Each path below is one point turned by a fixed rotation once a step. After each direction that follows a path, write how fast that rotation turns it, in degrees each step (0 if it stays still).
Each turn is a multiple of 5 degrees from 10 to 175, or 0.
Each row of a path follows its step; steps can be skipped.

step 0: [8 8 -75 11 13 -53 -41 3 11 19 -14 23 31 9 49 -1 20 -54 -74 2 -12 45 15 32 10 49 25 4 -16 37 20 4 43 11 -17 35 74 -38 -1 2 19 -15 45 44 -13 -22 -27 23 20 37 23 -35 38 25 12 -35]
step 1: [14 32 -30 16 -25 -19 58 30 48 -11 14 3 7 -27 58 33 -39 -21 -12 25 75 11 -90 15 44 -12 11 35 27 -13 1 17 9 37 -10 17 -38 -61 57 -1 1 11 -10 6 2 -7 19 7 6 -52 -13 3 -16 17 49 46]
step 2: [-38 -49 -18 2 -20 2 -38 31 -7 3 49 32 8 -24 -27 -9 36 -22 31 -14 24 44 -39 53 -38 -19 -11 10 12 48 17 -13 -9 -56 48 -38 7 -8 25 20 45 -21 -25 21 15 55 -3 48 61 -13 -42 -61 -23 -18 43 -24]
step 3: [-36 29 -12 16 -26 -8 -15 42 -33 -35 44 10 -57 81 12 -5 -34 -4 4 10 -17 16 12 -8 20 28 3 -36 -18 3 4 -46 41 16 -31 64 67 -14 53 -22 19 -28 44 -16 61 4 -44 1 23 -35 26 -13 -24 3 46 -6]
step 4: [17 53 -25 16 28 7 -42 -2 28 -23 31 40 -16 -59 2 -33 -68 -33 -57 -34 46 8 -19 5 -12 -14 15 25 18 -21 -37 43 -53 -35 -39 -5 6 -7 50 -8 65 4 19 34 9 -13 -4 -52 -3 -27 47 -39 15 -34 9 7]
step 5: [-30 -55 -27 8 3 -25 -33 -23 26 -39 17 -51 33 21 23 -10 19 -1 -35 23 65 -28 -67 4 14 -1 -14 62 -2 7 57 -11 -15 14 3 30 24 31 23 34 -31 -51 21 34 -6 67 -19 -39 14 19 -14 -32 -28 -25 22 -50]
step 6: [-23 37 -38 -14 23 15 6 16 -3 -76 49 25 13 8 31 -53 -4 26 31 -1 -28 66 -39 35 -34 20 8 11 -26 -26 68 42 81 -1 28 -10 33 -1 58 19 -8 33 30 6 -23 -40 15 5 11 -13 25 26 -24 14 38 8]
step 7: [-54 38 54 30 -13 41 -33 27 14 12 -21 -9 -20 1 -42 27 -38 -30 -25 -38 4 -20 -78 -13 -1 -13 5 11 -42 -35 17 38 4 -37 4 -37 33 -53 37 18 -12 -6 -2 -21 86 33 52 -6 0 -40 -11 -38 1 -35 10 18]
step 8: [-31 -37 -24 -7 -1 -5 -34 29 -5 4 11 -31 16 80 6 -110 -48 -53 -29 -25 3 -51 55 26 9 -21 -11 13 15 26 11 16 5 -25 6 -30 29 22 4 -4 9 13 8 -11 -33 31 11 -23 25 -45 12 -31 -71 4 2 -32]
step 9: [-11 16 -2 -21 -3 33 8 19 -2 -47 39 -30 -23 3 23 -25 -60 64 -102 -34 22 28 -28 -23 -9 -1 16 48 -21 -36 -40 -19 75 53 -17 -11 24 29 -11 48 6 17 2 -16 -14 9 -8 -3 6 11 36 -21 47 29 11 -33]
Directions:
[6 -4 18 -8 8 3 -3 -8 2 -7 7 -12 6 -7 -6 -14 -2 1 4 -5 -14 7 -15 -1 0 1 6 -4 3 -1 14 3 -1 -11 -16 11 5 8 -3 -6 -7 18 12 13 10 15 -1 -6 -18 2 3 5 -14 -6 -4 3] : 35
[-3 1 -5 7 1 -5 0 -5 -16 -3 12 -3 -8 4 -21 4 3 -6 4 -17 2 8 14 -9 -3 11 -10 -11 -12 2 10 2 -6 -6 16 5 -5 -13 3 11 1 8 0 -5 10 2 3 -9 -12 -7 -17 8 2 6 14 5] : 85
[-10 -8 20 -9 -3 9 2 7 -12 11 6 -1 5 4 4 -6 -9 -10 7 1 8 3 -3 0 0 -6 3 4 -13 28 -9 -4 12 2 -6 -14 2 -11 3 0 7 6 -15 -3 9 -6 -8 12 -8 -17 -3 3 -10 2 -7 0] : 65
[-12 -14 -5 5 -1 -11 -14 -3 7 13 6 0 1 3 10 -5 15 -1 0 -1 -6 -18 -3 8 -5 23 10 -12 -20 5 -5 -4 -6 1 8 0 -7 5 5 0 -4 8 -11 -3 -5 17 -10 -5 6 7 7 -7 -10 -2 -3 8] : 130
[8 1 9 -21 12 -1 -2 -22 4 14 0 -5 1 6 0 -3 3 -1 -20 10 11 1 3 -6 -1 11 -6 10 -6 -3 -17 8 8 1 1 11 -10 -6 3 3 16 -6 13 8 -12 6 -2 -5 -5 -4 2 4 -3 9 9 -8] : 80
